Rotation paths and how fast each direction turns (degrees per step)
Each turn is a multiple of 5 degrees from 10 to 175, or 0.
Each row of a path follows its step; steps can be skipped.
path 1
step 0: [ 15.8  -3.3  20.1   1.5  12.2  -1.7   0.2  -7.3   0.0   7.3  -2.9  13.6
   4.3   3.9  10.8  -2.0   4.9   5.0 -10.6  -8.9  -3.6   8.8 -15.5  11.5
 -11.7   8.0  16.2 -13.0 -12.3   4.1   3.9 -31.0   6.3  14.9   0.8   6.2
  25.7  -8.0 -28.9  20.4 -18.7   6.2  -4.4   9.9  13.7  11.0   1.4  -7.8
  11.9  -9.7   0.9 -39.1  -1.7  19.7 -19.4 -18.1   7.9 -13.5  -0.5  -1.9
  -5.7  24.0  12.6   5.7   5.4   0.4  14.0 -11.1   2.4  13.2]
step 1: [  4.3  -2.4   8.5   0.3  17.3  10.6   0.9   1.4   5.6  -1.3   6.9   5.0
  -5.3  -2.5 -29.4  16.8  14.0  14.1  -4.3  -9.6  -8.8  11.9 -30.6  -1.7
  -9.8   2.3  -4.6 -14.1  -2.4   7.4 -19.2  -7.8  13.4   4.3 -11.3  12.1
  11.6   7.3 -12.8  -8.4  -7.4   7.9  -9.2 -29.0   2.9  12.7 -12.3 -14.7
  -6.2  -2.0  26.1  13.3   6.6  21.5 -21.3   9.4  -1.7  -2.7  -9.4 -10.0
  -7.0  -2.9  -2.4  15.9   2.1  22.7  23.3 -23.0  20.6  -5.7]
step 3: [ -2.0  15.0   5.8   7.8  -6.6   6.9   3.2  -4.4  22.5 -18.1  21.4  29.0
 -10.2   6.2  -9.6  -0.6   5.8  19.6  -3.2   4.7 -15.3   0.2  -1.0  -1.6
  -4.2 -15.9  15.5 -19.4  -9.1  -8.7  -1.3  -1.7 -33.7   6.9  -5.5   9.6
  32.1  10.0 -16.8  15.3  -6.6  -1.4 -13.7 -18.4 -12.1   9.6  14.9  -9.8
   0.0  -9.9  12.6 -12.3 -25.9  13.3  -5.9  -1.2   7.6   7.5   5.2 -21.0
  -9.8   8.2  12.9  -5.7 -16.0   0.1   8.5  -7.9   0.7   3.9]
step 4: [ 17.1  -4.5   7.5  -7.6  -5.7   7.6  -6.5 -15.0  14.9 -15.0  13.7  11.4
 -12.9 -10.2 -30.5   8.8  12.3 -13.6   1.6 -14.7 -14.2  -2.8  -7.6 -10.0
  14.8  22.0  -9.3 -30.6  15.8 -12.6  -8.4 -12.6   5.8  11.9  -5.4  20.8
   8.0   2.1  15.3  -0.6 -12.1  -6.0 -14.3   3.1   4.3  -6.3   7.1  -9.7
 -12.3 -33.6  16.2  -8.8   6.1  -1.8  -7.6   7.8  -3.3  23.1  -1.1 -20.0
   5.0   4.5  19.4  12.7   2.9   0.1   7.6  12.3   8.0  -4.2]
step 5: [ 15.7   9.8  21.9  -5.8  -6.4  11.2  14.1  19.0 -10.1 -16.2  -6.2  16.5
 -21.3 -10.3   9.5  -7.1  -7.5   6.5 -11.4 -19.5  -2.2 -16.7 -13.4  35.6
  -0.2  16.6  17.4  -7.2   5.4  -6.2 -19.2 -15.1   2.9  -7.7  -9.3  18.3
  27.4  18.1  -7.7  -7.4  -1.7  11.5 -10.6   5.5  21.3 -14.8   9.9  -9.1
  -1.1  -4.2   9.6 -25.6 -13.6   5.8  -3.4  -6.7  -8.8   1.0  -3.1  -7.2
  10.4  -6.0  18.0   4.4 -12.0  -5.1  -8.2   4.2   8.3   8.6]
step 6: [ -2.3  15.0  19.9   7.9 -13.2  16.7  10.1  12.4   8.1  -4.5  -6.1  32.0
 -19.6   7.1  -3.0  20.2  20.2   7.0   6.8  -8.0  12.0   2.0  -2.5 -33.8
  -1.5  19.8   1.3 -14.5  -1.7  15.5  -0.1 -10.2 -11.2   0.3 -10.4  13.1
  21.9  16.8  17.5 -14.5  -3.4  -1.8  10.5 -15.7  10.4   2.5  -1.4 -26.1
  -6.2   3.2  12.5 -17.5  -3.8   5.7 -17.1   1.1   0.7 -14.4  -2.5 -15.7
 -12.6  -6.1 -14.8  18.0  -9.8  -4.5   2.6  -6.2  11.2  -8.5]
step 9: [ 15.8   9.6   3.6   5.0  -8.6  12.2   6.4   8.1   8.6  -2.7 -13.0  15.0
   0.7 -30.8 -17.0   7.1   8.4  12.3   3.1  -6.2 -17.4   8.6 -22.5 -21.0
   6.5   2.2   3.3 -12.5  15.2  17.0  -4.8   1.3 -24.6   2.7  -6.2   3.9
  11.9  16.8  13.5  -8.0 -20.9 -11.3  -8.4  -9.9   8.4 -17.2 -15.7  -2.4
  -9.1 -11.6  -7.0  20.1  19.6  -1.9 -10.0   0.2   5.7 -10.4  -5.1   4.3
  21.8  12.5  20.9   6.9   6.6  -8.4  19.5  -3.6  28.2  -8.1]
step 11: [ 12.3  12.1  -5.2   4.0  -3.4  13.6   8.9  31.3   3.3  -1.2   9.4   9.7
 -22.7  12.4  -0.2   8.4   7.6   7.7   0.9  13.0  -5.0  -1.4  -3.3 -15.1
  -2.8   9.6 -16.1   2.8   3.5  13.9  11.5   6.3 -36.9   4.3  -0.9   1.7
  37.5  -2.2   6.3   1.6  -5.7 -22.5  -9.8   3.8   4.2  -2.7 -14.1  17.6
  -4.1  -1.4  -1.1  -1.0  -8.8   4.7   7.9   0.7  -3.7  14.0  -1.2  -9.7
 -22.1   6.6  11.1  18.2 -26.8 -15.0 -14.4 -12.7  26.3   3.1]
step 12: [ 15.5  10.8  15.3   3.9   8.3   7.1   2.3   2.0  14.0   5.8   3.5  -2.5
  13.5   4.5  -0.7   2.3   6.9  -0.6 -17.0   1.2   1.2  -7.9 -11.4  -8.4
  23.8  10.4  -0.8 -20.3  29.1 -12.0 -25.4   0.6 -25.3   4.7  -2.0   8.2
  27.7 -14.7  29.5  -1.6  11.6  -3.5   0.7  13.8  -8.7  -9.4 -13.5   8.7
 -21.3  -7.4 -19.8  -4.7  26.3  14.5  -1.9   1.6   1.4   1.4   3.2   4.1
  -1.8   2.9  15.4  30.5   1.1 -14.1   5.1  17.2  -4.0   5.9]
step 14: [ -2.0   1.2  20.2   8.0   2.7  12.1  24.9  28.7 -13.1  14.5  -2.9   2.4
   6.3 -16.6   5.4  17.8   3.7  16.0  15.7 -13.0   9.2  -7.9 -21.2 -20.9
  -3.9  13.0   2.3  -5.0  11.2  16.5   6.7   4.7 -17.8  -1.0 -19.1   0.3
   5.2   1.7  17.2 -10.3   9.1   0.1   2.7   1.2 -15.8  11.2  -9.6  15.0
   4.8 -24.6  10.0  16.9  14.2  15.8   2.5   3.3  -4.5  -6.8 -18.0 -11.9
  -6.1   8.7   2.2  27.3  -5.0  -6.3  13.1 -28.4  -2.0   2.6]
Directions:
[-2.8 -3.2 -3.4 -3.1 -1.1  1.4  1.3  3.1  1.8 -1.9  2.0  0.3 -1.7  4.4
  4.9  2.9  2.1  0.7  4.1 -1.3  0.3  1.1  1.2 -0.1 -6.5 -5.1 -1.3 -1.5
 -2.2 -2.1 -2.8 -4.3 -3.6 -2.3  3.1 -2.9 -3.7 -1.5 -2.1  7.6  0.5  2.3
  4.5 -0.9  1.8 -6.6 -0.5 -4.2  4.7 -1.3 -0.9  1.8 -8.9  7.2  0.4 -4.8
 -6.8 -3.4  0.5 -0.6 -0.3  1.7  2.1  4.5 -3.2  0.4 -0.2  1.9  4.9 -1.8] -> 140
[-3.9  5.7  4.0 -3.9 -1.9 -1.4 -4.2 -5.7  2.2  3.7 -2.3 -1.1  3.4 -2.0
 -0.9 -1.5  5.9 -5.4 -2.2 -0.2  0.2  2.2  5.5 -1.1  2.1 -3.1  0.1 -7.8
 -1.5 -6.4 -1.5  4.4 -3.2  2.5  3.0  2.8  2.2 -0.1 -0.5  4.0  8.4 -2.6
 -0.8 -1.9 -5.5 -1.0 -4.3  3.7  1.5  0.4  0.0  1.1 -3.7 -3.1 -0.7 -4.3
  3.9  2.7  0.5  0.3  1.7  5.0  2.6 -1.1 -5.0  0.4 -4.2  0.8 -0.4  0.8] -> 80
[-1.0  0.9  0.1 -1.9  4.9 -5.9  6.2 -0.6 -1.9 -1.7  5.6  1.8  2.0  3.3
 -8.5  1.3  1.1 -0.2 -5.0 -4.5  3.3  1.0 -6.7 -0.8 -0.9 -6.1 -2.2  3.8
 -7.8 -1.6 -0.6 -0.1  2.2  7.0 -2.1  1.3 -0.7  6.0 -1.3  1.8  1.4 -2.4
  4.4  5.7  0.4  0.6  5.2 -0.7 -2.3  0.8 -0.4 -0.9 -1.7 -6.3 -2.2 -5.0
 -2.7  0.6  0.6  2.2  2.7  2.0 -2.6  0.7  1.2 -2.4 -0.8  0.1  0.4 -1.7] -> 10
[  2.5  -5.1  -0.4  -5.0   1.8   4.2  -6.0   2.1   3.5   4.5   0.3  -3.1
   1.3  -1.0  -8.9  -0.3  -1.4   0.9   4.5 -11.6   0.1  -4.2   3.0  -6.5
   1.0  -0.3   0.5   2.9   0.8   1.4   2.8   2.3   3.5   1.0   3.9   1.1
  -0.6   1.6   3.7  -2.3   1.3   0.3  -1.3  -1.0  -3.8   0.2  -2.9   0.2
  -5.2  -1.9  -2.4   3.7   0.0   5.0   1.0  -1.7   0.9  -0.5   0.0  -0.7
   3.2  -1.3   0.0   4.7  -1.0  -4.8   4.4   3.8   1.5  -4.7] -> 140
[-4.9 -5.9  0.8  1.5 -3.4 -1.2  4.5 -3.0 -5.1  6.0 -3.3  4.1  9.1 -0.2
  2.5  1.8  1.2 -4.2 -5.7 -1.0 -1.8 -2.4  2.8 -3.6 -1.8 -1.9  0.2  1.8
 -2.1  5.9  0.0 -5.0  4.6  2.4 -1.6  0.6 -1.0 -0.2  6.2 -5.1 -1.6  1.6
 -3.9 -1.7 -0.2 -3.5  0.6  1.1  3.3 -0.2  3.9 -3.1  2.4  4.5 -1.7 -5.5
  0.5 -5.8 -0.2 -0.6  2.5 -2.3  0.2 -3.1 -6.0  1.1 -2.1 -2.0  1.0  0.3] -> 45
[ 3.8  4.5  4.1 -3.9  0.5  3.2  1.2  5.8  1.7  2.6  1.5  5.2  0.2  4.1
 -0.8  0.3 -2.0 -2.9  1.3 -1.5  1.8  8.5 -4.0  2.4 -2.1 -4.2 -1.0 -1.4
  0.7  3.0  1.9  4.3  0.8 -2.1  2.7  5.8  2.5 -2.2  0.2 -0.9 -6.5  2.1
 -2.5 -5.4 -1.9 -4.2  1.4 -5.4 -0.5 -3.0  4.6 -6.4  1.2 -1.7 -3.0 -2.5
  3.0  4.6  0.0 -3.0  2.8 -0.9  0.9 -0.8 -1.4  5.3  3.4  6.9  0.5  2.9] -> 10
[ 1.6  2.7  1.8 -2.0  2.2  4.2 -1.9  5.4 -2.0  1.8  0.4  7.2  0.8  1.5
 -3.5 -4.8 -0.8 -2.8  1.3  7.1 -5.0  5.8  3.9 -2.4  0.1  5.6 -1.7  5.3
 -4.6 -2.9 -3.0 -1.2 -1.2  3.0  0.4  3.8 -2.7 -3.4  2.7 -0.6  2.7 -3.4
 -1.0 -1.5  4.1  4.3  6.8 -0.5  1.0  2.8 -1.6  7.2 -2.8  1.8 -0.3  1.1
 -0.9 -4.4 -4.6 -4.6  4.6  2.6  0.6  2.3 -1.7  0.5  2.5 -3.4 -3.3  0.3] -> 140
[-1.2  5.8 -1.7  5.3  0.3 -4.0 -1.5  4.0 -2.6  2.5  0.2  2.7 -5.7 -5.5
 -1.4  4.1 -3.9 -0.2 -5.2  2.6  2.7 -1.8 -6.7 -2.4  3.7  0.5 -1.1  0.0
  2.7  1.6  5.4  0.1 -3.4  5.1 -1.5 -1.7 -0.6 -4.6  3.2  5.1  3.8  5.3
 -5.6 -0.9 -1.0 -6.3 -3.1  0.4  1.5  1.5 -1.4 -2.1 -3.6 -1.0  0.3  3.4
 -0.9 -2.5 -1.8 -1.4  5.5 -2.6  0.9  6.1 -2.8 -2.4 -0.2  2.0 -2.2 -5.4] -> 10
